In the rows, zero is written as 128.
The rows of A fall into several groups, and each row is roughly a mix of its group's hidden directions.
A:
[[ 82 123 115 137 173 164 143  95 118 124 153 118 100]
 [119  81  94 134 139 101  84 129 153 137 161 118 151]
 [ 87 100 140 128 172 149 130 102 159  97 121 152 148]
 [ 93  86 128 124 175 141 131  98 154  89 124 136 135]
 [167 175 129 132 113 111 179 137 119 129 105 139 158]
 [113 110 102 141 126 135 114 144 186 155 138 177 117]
 [ 91 169 139 102 172 132 153 131 114 158 133 109 154]
 [ 95 124 156  96 171 139 168 115 122 100 110 116 153]
 [126 150 142 129 127 183 165  88 113 122 136 132  89]
 [157 130 103 132 120 135 107 102 191 149 130 163 111]
 [157 162 158 118 138 148 165 114  93  91 104 114 112]
 [ 81 142 129 127 158 160 145 153 110 157 104 130  87]
 [120 116 102 170 158 126 109 133 160 147 122 156 178]
 [111 113 139  82 159 114 118  89 128 147 147 110 173]
 [ 93 145 152  77 133 119 172 122 102 130  93 124 135]
 [ 98 100 159 137 137 153 105 135 169 150 159 131  89]
 [162 151 147 117 110 125 143 113  72 107 120  82 122]
 [134 135 115 135  75 138 126 140 101 113 125 139  63]
 [171 148 130 124 102 114 131 119  76 119 127  80 112]
 [153 167 121 106 108 139 172 129 107 156 133 104  87]
 [157 101 136 133 176  98 103 126 160 114 153 104 155]
 [116 123 101 135  97 111 140 181 109 118 116 127  74]
 [178 153 127 114 129 107 113  92 100 119 123  79 134]
 [151 145 113 146  92 165 142 117 145 142 130 160  75]
 [138 164 166 117 117 179 139 103 101 124 120 130  91]
 [113 114 137 126  94 167 106 118 122 134 162 122  68]
 [119 138 137 133  88 154 133 147 109 113 118 129  58]
 [135 139 165  99 173 138 127  77 130 135 127 109 160]
 [131  95  95 124  89 118  86 124 128 136 176 111 109]
 [141 158 157  80 129 126 183 134 117 129 101 110 143]
 [134 147 179  90 131 149 151 107 104 111 129 103  92]
 [ 73 121 120 130 160 122 142 154  82 135 148  96 128]
 [ 91 111 158 105 130 124 119  77 132 144 144 118 175]
 [169 108 106 156  99  92 123 148 160 101 144 137 153]
 [150 132  82 135 104  72 130 163 123 121 107 131 153]
 [ 81  79 143 124 155 153 118 115 141 119 156 111 100]
 [152 111 122  89  84  80 137 105 131 111 145 101 130]
 [132 109 108 118 123 127 129 141 198 148 121 173 120]
 [138 132 115 130 163 136 112 122 153 142 144 132 203]
 [174 166 116 127 125 146 115  72 149 148 134 127 106]
 [ 78  88 140 109 132 108 123 162 148 123 127 115  84]
 [114 120  98 179  93 149 123 161 140 130 128 155  93]
 [153 111 117 156 140  94 113 156 153 104 138 130 185]
 [ 89 116 150 143 108 154 170 148 154 143 150 137  89]
 [149 125 156  85 143  93 125 101 109 101 126  84 145]
 [169 116 102 131 152  83 106 123 133 112 138 109 175]
 [139 125 102 184  98 139 112 167 136 114 132 165 114]
 [156 153 111 149  86 119 113 146  87 157 148 107 100]
 [152 130  87 161  78 134 118 160 131 115 137 157 104]
 [171 127 124 150  95 118 101 110  84 106 133  93 107]
 [179 130 119 137 153 120 127 118 172 126 140 132 182]
 [147 136 131 111 194 119 142 130 153 139 121 108 173]
 [110 127 114 174 136 149 150 163 162 154 117 163 102]
 [131 159 155 130 159 141 100  76 140 117 119 137 172]
 [111 111 106 115 154  88 165 164 162 152 124 110 148]
 [172 142 118 118 142 143 159  96 181 157 135 138 135]
 [179 159 113 147 128 114 128 117 138 146 132 143 187]
 [154 160 118 126  82 124 163 142  89 104 108 124 100]
 [128 136 144 120 104  96 140 184  81 133 120 103 150]
 [136 145 155 161 132 184 102  90 127 129 129 163 126]
 [134 104 147 104 126  64 142 137 121  97 119  88 125]
 [137 128 131 144  85  96 106 189 103 146 128 129 143]
 [115 116  93 140 159  92  90 129 102 133 151  82 133]
 [142 114  84 136 101 105 115 168 149 165 144 137  96]
 [141 131 146  78 167 108 137  96 129 129 128  88 160]
 [145 129 121 133  94 143 129 136  93  88 128 110  67]
 [138 107 133 132 161  76 142 153 172 128 136 117 164]
 [186 124 127 142  81 109 123 117 135  88 135 136 103]
 [129 122  93 170 118 130 148 174 167 145 126 159 115]
 [ 90  95 121 119 170 109 132 119 153 145 136 128 181]
 [109 153 172 133 114 173 146 133 140 151 124 148  84]
 [108 151 156 138 117 146 152 141  58 124 136 104 124]
 [119 147 133 112 185 148 100 131  99 129 123 112 176]
 [123 116  99 151  99  99 100 185 125 160 146 135 121]
 [134 148  91 146  87 104 175 160 118 126 107 144 141]
 [108 113 102 166  98 114 120 189 121 115 124 146 110]
 [110  85  93 144 107 115 132 178 128 136 147 132  90]
 [120  84  80 142  99  93 117 154 141 125 160 118 125]
 [134 109 148 108 139  98 157  88 176 146 137 114 161]
 [142 122 146 127 163  98  99 145 102  85 121 101 168]
 [132 107 133 118 115 104 117  91 155 131 156 123 194]
 [145 116  98 153  97 114  91 147 131 107 153 142 178]
 [153 116 112 164  97 106  85 134  86 118 143 101 115]
 [113 145 173 114 158 148 143  92 110  96 110 121 165]
 [ 84 102 101 128 130  90 145 174 147 148 131 120 153]
 [ 86  78 118 134 116 124 123 156 145 118 148 116  79]
 [149 179 161 118 112 138 156 141 108 120  88 136  98]
 [157 145  85 105 146 110 119 104 171 166 136 115 111]
 [130 138 135  97  91 147 119 116  84 111 128 110  73]
 [132 111 137 119 186 117 106  98 147 132 140 118 180]
 [113  96 150  99 149 149  92  91 127 127 167 100 111]
 [119 168 166 105 132 130 177 138 112 125  82 135 118]
 [154 155 154 115 108 127 181 136 105  97 120 108  94]
 [105 106 150 109 167 151 151  91 149  85 111 136 142]]
One row of each group comes first, with its name. Which group is each row after those in?
[126 134 187 107 177 155 113  99 143 136 132 121 124]
(61)
[122 132 173 104 167 139 120  74 125 132 127 112 161]
(25)
[138 179 127 125 108 135 149 142  84 168 144 102 106]
(69)

[168 115 103 115 131 101 124  99 116 113 167  97 168]
(61)
[159 145 113 136  85 108 164 158 106  96 120 117  98]
(61)
[123 124 122 135 149  91 144 142 168 158 129 143 187]
(61)
[ 60 112 130 157 134 146 128 142 141 163 130 152 146]
(25)
[172 153 100 129 122  98  88 140 102 110  90 131 141]
(61)
[121  96 111 158 114 126  80 150 166 147 160 137 105]
(61)
